(95): [116 116 116 116]
(140): [114 117  74 119]
(166): [115 116  96 165]
(111): [145 137  73 133]
(189): [139  94  97 171]
(154): [177 124  96 165]
diff (95): [116 116 115 116] | 3, [116]
where: [114] | (140), 1
dup (95):  | [116]
where: [74] | (140), 3
rev: [ 74 117 114] | (140)

(188): [160 133 184 128 109 138 130 141 148]
(154): [175 120 164 142 134 126 119 193 141]
(189): [184 133 184 184 109 138 130 141 136]
(119): [ 70 164  78 166  69 188  94 135  72]
rev: [141 130 138 109 128] | (188)
dup (189):  | [184]
where: [70] | (119), 1
diff (154): [175 120 164 142 134 126 119 193 140] | 9, [141]
[175 120 164 142 134 126 119 193 141] | (154)

(140): [126 173 170 122 147 101 163]
(94): [122 122 122 110  90 118 108]
(188): [120 152 117  91  98 113 110]
(189): [120 152 117  91  98  71 134]
(111): [112 161 104  93 170  71 134]
(23): [101 141 122 110  92 118  74]
dup (94):  | [122]
diff (188): [120 152 117  91  98 113 109] | 7, [110]
where: [92] | (23), 5
where: [108] | (94), 7

(154): [124 119 109  99 138 111 154 144 130 141 132 123 154 125 126 114 127 109
 109 116 125  97 119 123  82 131 119 118 154  94 115 116 103 147 112 102
 158  97]
(140): [124 119 110  93 139 115 152 144 131 141 130 121 150 126 128 114 127 105
 105 118 125  99 118 125  83 131 122 118 162  91 117 117 102 146 108 100
 161  92]
(166): [126 120 113  97 137 116 153 143 132 141 126 119 154 127 129 117 127 102
 109 122 126 100 119 126  82 131 106 118 157  99 111 118 106 159 114  92
 154  87]
(119): [124 115 119  88 126 115 153 153 123 147 129 127 153 134 123 102 121 106
 107 122 129  87 117 132  94 135 113 119 135  93 114 103  94 148 128  97
 150  89]
(136): [120 117 112 105 141 117 155 146 128 140 144 125 145 123 125 108 129 116
 104 110 112 102 115 112  86 133 112 119 159 103 114 121 103 155 110  98
 163  95]
(95): [119 114 108 103 143 116 150 147 128 137 142 125 144 123 124 107 129 115
  99 113 117 106 113 115  80 132 108 119 163 104 112 121 106 163 113  98
 160  97]
(111): [126 120 113  97 137 116 153 143 132 141 126 119 154 127 129 117 127 102
 109 122 126 100 119 126  82 131 123 119 158  90 117 114 107 138 107  98
 162  90]
diff (136): [120 117 112 105 141 117 155 146 128 140 144 125 145 123 125 108 129 116
 104 110 112 102 115 113  86 133 112 119 159 103 114 121 103 155 110  98
 163  95] | 24, [112]
diff (154): [124 119 109  99 138 111 154 144 130 141 132 123 154 125 126 114 127 109
 109 116 125  97 119 123  82 131 119 118 154  93 115 116 103 147 112 102
 158  97] | 30, [94]
[126 120 113  97 137 116 153 143 132 141 126 119 154 127 129 117 127 102
 109 122 126 100 119 126  82 131 106 118 157  99 111 118 106 159 114  92
 154  87] | (166)
[124 119 109  99 138 111 154 144 130 141 132 123 154 125 126 114 127 109
 109 116 125  97 119 123  82 131 119 118 154  94 115 116 103 147 112 102
 158  97] | (154)
[125 108 129 116 104] | (136)
[141 130] | (140)
[114 127 109 109 116] | (154)

(154): [107 130 161 130  89 156  68]
(140): [107 130 161 108 125 126 145]
(189): [185 105 108 132 153 131 150]
(188): [161 161 161 108 125 137 160]
(136): [107 130 161 130 125 108 130]
dup (136):  | [130]
[130 161 130 125] | (136)
dup (188):  | [161]

(23): [ 90 123 153 142 165  89 132]
(102): [104 124 123 122 141 140 100]
(94): [123  90 128 141 123 188 104]
(140): [148 137 136 137 149 137 177]
[ 90 123] | (23)
rev: [128  90 123] | (94)
where: [140] | (102), 6
rev: [ 89 165 142] | (23)
dup (140):  | [137]

(140): [114 102  96 129  90]
(95): [103 160 124 158  75]
(23): [147 103  97 110 177]
(102): [ 87 148 187 125 159]
where: [159] | (102), 5
where: [187] | (102), 3
[ 87 148 187 125 159] | (102)
diff (95): [103 160 124 158  76] | 5, [75]
[114 102  96] | (140)
where: [97] | (23), 3

(166): [127 105 152 127 139 137  99 145 135 122 122 101 132 159 127 116 103 124
 153 100 143 122]
(188): [119 126 145 118 129 123 144 107 116  95 156 148 116 121 101 115 144 135
 102 112 102 103]
(102): [116 144 135 120 131 135 135 129 107 108 138 127 129 128 103 118 144 107
 107  95 108 107]
(95): [119 168 113 167 164 153 139 128 167 126 124 124 152 134  97 150 130 119
 116 153 124 145]
(136): [115 117 131 138 148 151 111 149 138 133 116  98 143 152 119 132 112 109
 141 113 136 132]
(119): [117 102 139 130 142 135 115 122  99 105 138 144 132 120 119 140 149 101
 103  93  94  94]
(23): [150 157 114 118  99 100 142 113 145 147 119 138 105 108 146 118 123 163
 139 169 147 153]
(140): [132 105 157  74  83  95 127 120 108 121 147 122  90 138 150  80  98 173
 156 116 149 118]
[115 144 135] | (188)
rev: [128 129] | (102)

(166): [143 142 135 131 147 140 114 131 156 102 133 115 178 128 125]
(136): [143 142 135 146 147 114 114 131 156 102 133 115 178 128 125]
(94): [146 110 134 121 131 154 107 148 156 107 107 139 133 117 121]
(102): [143 142 134 133 140 137 116 136 149 111 133 122 163 128 127]
diff (94): [146 111 134 121 131 154 107 148 156 107 107 139 133 117 121] | 2, [110]
[146 110 134 121 131 154 107 148 156 107 107 139 133 117 121] | (94)
diff (102): [143 142 134 133 140 137 116 136 150 111 133 122 163 128 127] | 9, [149]
[143 142 135 146 147 114 114 131 156 102 133 115 178 128 125] | (136)
where: [139] | (94), 12
where: [117] | (94), 14

(111): [149 111  99 131 102 132 100  94 122 119 122 112 164 109 137 112  95 164
 106 150 117 180  95 147 120 109 154 155 154 150 108 116 155 143 110 163
 151 177  79 135 166 139 123 163  77 120 101 121 110 154 173 140 120 130]
(188): [131 142 180 160 156 144 141 133 154 144 131  91 164 131 101 178 142 153
  90 132 138 163 157 133 136 142 129 126  82 111 128 142 138 125 140 144
 150 105 134 100 136  98 191 142  92 155  72  90 113 133 134  97 130 190]
(189): [138 112 167 166 146 129 156 156 137 161 135 104 134 105  97 174 142 163
  95 148 138 170 141 152 155 124 147 141  79 121 121 144 135 114 137 124
 135  96 141 110 100  90 181 144  98 163  90 106 133 152 137 102 112 165]
[126  82 111] | (188)
diff (188): [131 142 180 161 156 144 141 133 154 144 131  91 164 131 101 178 142 153
  90 132 138 163 157 133 136 142 129 126  82 111 128 142 138 125 140 144
 150 105 134 100 136  98 191 142  92 155  72  90 113 133 134  97 130 190] | 4, [160]

(140): [100 108 129 100]
(111): [101 123 154 100]
(102): [100 100 100 107]
where: [101] | (111), 1
where: [129] | (140), 3
where: [107] | (102), 4
[108 129 100] | (140)
dup (102):  | [100]

(154): [140 130 134 100 132 147 175 119 147 134 137 164 132 161 112 143 162 164
 101 131 128 109 111 120 163 141 148 116 153 159 101 126 109 123 138 118
 119 153 119 111 119 125 132 129 124 108 113]
(119): [120 134 106 100 114 145 133 138 119 151 170 126 128 122 172 125 120 175
 118 115 132 124 128 128 155 154 120 118 123 122 129 140 139 135 126 130
 134 140 138 109 149 128 108 106 134 106  95]
(23): [161 110 143 134 135 136 147 122 120 126  98 143 139 140 113 110 128 119
 123 136 127 122 106 132 130 129 148 117 131 120 136 134 116 121 128 120
 113 136 117 117 123 126 129 137 124 129 152]
(166): [130 135 138 147 135 129 126 161  83 112 127 175 141 106 125 122 128 124
 129 121 113 131 104 122 128 128 149 122 124 120  82 106  95 128 120 136
 117 109 130 130 125 128 113 113 118 151 150]
[139 135] | (119)
[161 110 143 134 135 136 147 122 120 126  98 143 139 140 113 110 128 119
 123 136 127 122 106 132 130 129 148 117 131 120 136 134 116 121 128 120
 113 136 117 117 123 126 129 137 124 129 152] | (23)
where: [150] | (166), 47
rev: [143 112 161] | (154)
where: [154] | (119), 26

(188): [142 142 139 131 131 142 137 121 120 134 141 127  79]
(95): [124 139 142 132 142 131 137 121 120 131 131 131  79]
(119): [126 145 151 100 119 123 121 118 122 132 128 131  89]
[142 142 139 131 131 142 137 121 120 134 141 127  79] | (188)
rev: [142 131 131 139 142 142] | (188)
[124 139 142 132 142 131 137 121 120 131 131 131  79] | (95)
diff (119): [126 145 151 100 119 123 121 118 122 132 129 131  89] | 11, [128]
rev: [137 142 131 131] | (188)

(23): [124 161 161 144]
(136): [124 182 161 144]
(94): [158 144 137 136]
(154): [107 127 105 114]
(189): [186 127 114 105]
(111): [183 127 107 128]
(166): [103 182 102 138]
dup (23):  | [161]
rev: [114 105 127] | (154)
[124 161 161 144] | (23)

(102): [142 115 116 116 141  80 119 124 115 139 113 124 128 115 118 102 126]
(111): [146 108 133 120 158 104 110 137 126 144 128 114 143 133 128 114 117]
(119): [112 139 128 124 119 121 139 141 117 141 127 132 139 131 139 140 119]
(23): [135 127 145 141 137 128 133 139 111 142 149 109 125 142 118 146 129]
(189): [123 145 140 141 117 162 148 133 132 122 141 137 126 137 131 154 138]
(94): [141 145 140 123 145  90 117 125 106 137 133 106 127 134 127 112 127]
(140): [131 118 134 119 144 112 127 128 124 119 121 139 141 117 141 107 129]
[123 145 140 141] | (189)
dup (23):  | [142]
[112 127 128 124 119 121 139 141 117 141] | (140)
[140 123 145  90 117 125 106] | (94)
rev: [117 141 140 145] | (189)

(189): [132 123 124 142 133 136 101 152 126 129 129 127 140 129 144 122 121 137
 126 130 138 137 119 146 127 135 102 154 140 127 114 126 138 145 125 129
 127 108 133 126 125 118 123 129 120 135 132 130 132 128 131 115 126 134
 133 129 122 132]
(23): [135 120 122  91 127 147 152 159 126 145 139 130  98 129 144 122 121 137
 137 130 121 107 129 121 127 141  89 123 115 127 114 126 146 123 125 140
 132 164 133 126 125 118 123 129 120  93 155 124 132 139 120 115 126 115
 116 129 176  99]
(102): [138 133  98 129 144 147 151 159 126 145 130 125 130 129 150 122 121 137
 127 130 127 107 134 131 119 141  89 138 126 127 109 126 146 152 125 131
 128 162 133 126 125 118 123 129 120  93 137 124 132 131 128  97 126 115
 131 129 176 115]
(111): [147 123 122  91 123 147 152 159 126 145 129 130  98 126 144 122 121 137
 137 130 121 107 120 115 135 141  89 103 115 127 114 138 146 123 125 117
 132 164 133 126 125 118 123 129 120  93 137 118 132 139 120 115 126 113
 116 129 176  99]
(136): [144 123 124  91 120 147 152 159 126 145 119 128 102 129 144 122 121 137
 132 130 121 107 132 121 130 141  89 123 115 127 113 126 146 141 123 125
 132 164 133 123 125 118 123 129 120  93 137 124 132 131 121  99 126 115
 124 129 176 103]
(95): [126 118 122  91 130 147 152 159 126 145 138 130  98 129 144 122 121 137
 137 130 121 107 117 121 136 141  89 123 115 127 114 126 146 123 125 131
 132 164 133 126 125 118 123 129 120  93 147 124 132 139 120 115 126 115
 116 129 176  99]
(94): [139 123 122  91 125 147 152 159 126 145 138 130  98 129 144 122 121 137
 137 130 121 107 122 121 129 141  89 123 115 127 114 126 146 123 125 121
 132 164 133 126 125 118 123 129 120  93 145 124 132 139 120 115 126 115
 116 129 176  99]
(188): [117 117 116  92 120 147 152 159 126 145 170 130  98 129 144 122 121 137
 137 130 121 107 132 121 133 141 101 123 115 127 122 126 146 107 135 129
 132 164 133 133 124 118 123 129 120 114 155 124 132 139 116 141 120 115
 116 129 176  99]
(154): [131 121 122  91 124 147 152 159 126 145 138 130  98 129 144 122 121 137
 137 130 121 107 131 121 126 141  89 123 115 127 114 126 146 123 125 143
 132 164 133 126 125 118 123 129 120  93 156 124 132 139 120 115 126 115
 116 129 176  99]
(119): [144 123 127  91 134 147 152 159 126 145 115 126 117 127 144 122 121 137
 129 130 121 107 136 121 128 141  89 123 121 127 109 126 146 148 120 128
 132 164 133 121 125 118 123 129 120  93 137 124 132 129 127  97 127 115
 128 129 176 112]
(140): [120 123 122 147 127 123 138  97 126 123 138 130 128 129 105 122 121 137
 137 130 121 123 128 121 132 137 184 123 115 127 156 126 123 114 132 132
 132 112 133 131 125 118 125 129 121 137 133 124 132 139 120 144 126 124
 116 129 146 129]
[147 123 122  91 123 147 152 159 126 145 129 130  98 126 144 122 121 137
 137 130 121 107 120 115 135 141  89 103 115 127 114 138 146 123 125 117
 132 164 133 126 125 118 123 129 120  93 137 118 132 139 120 115 126 113
 116 129 176  99] | (111)
[144 123 124  91 120 147 152 159 126 145 119 128 102 129 144 122 121 137
 132 130 121 107 132 121 130 141  89 123 115 127 113 126 146 141 123 125
 132 164 133 123 125 118 123 129 120  93 137 124 132 131 121  99 126 115
 124 129 176 103] | (136)
[126 118 122  91 130 147 152 159 126 145 138 130  98 129 144 122 121 137
 137 130 121 107 117 121 136 141  89 123 115 127 114 126 146 123 125 131
 132 164 133 126 125 118 123 129 120  93 147 124 132 139 120 115 126 115
 116 129 176  99] | (95)
diff (136): [144 123 124  91 120 147 152 159 126 145 119 128 102 129 144 122 121 137
 132 130 121 107 132 121 130 141  89 123 115 127 113 126 146 140 123 125
 132 164 133 123 125 118 123 129 120  93 137 124 132 131 121  99 126 115
 124 129 176 103] | 34, [141]
[139 123 122  91 125 147 152 159 126 145 138 130  98 129 144 122 121 137
 137 130 121 107 122 121 129 141  89 123 115 127 114 126 146 123 125 121
 132 164 133 126 125 118 123 129 120  93 145 124 132 139 120 115 126 115
 116 129 176  99] | (94)

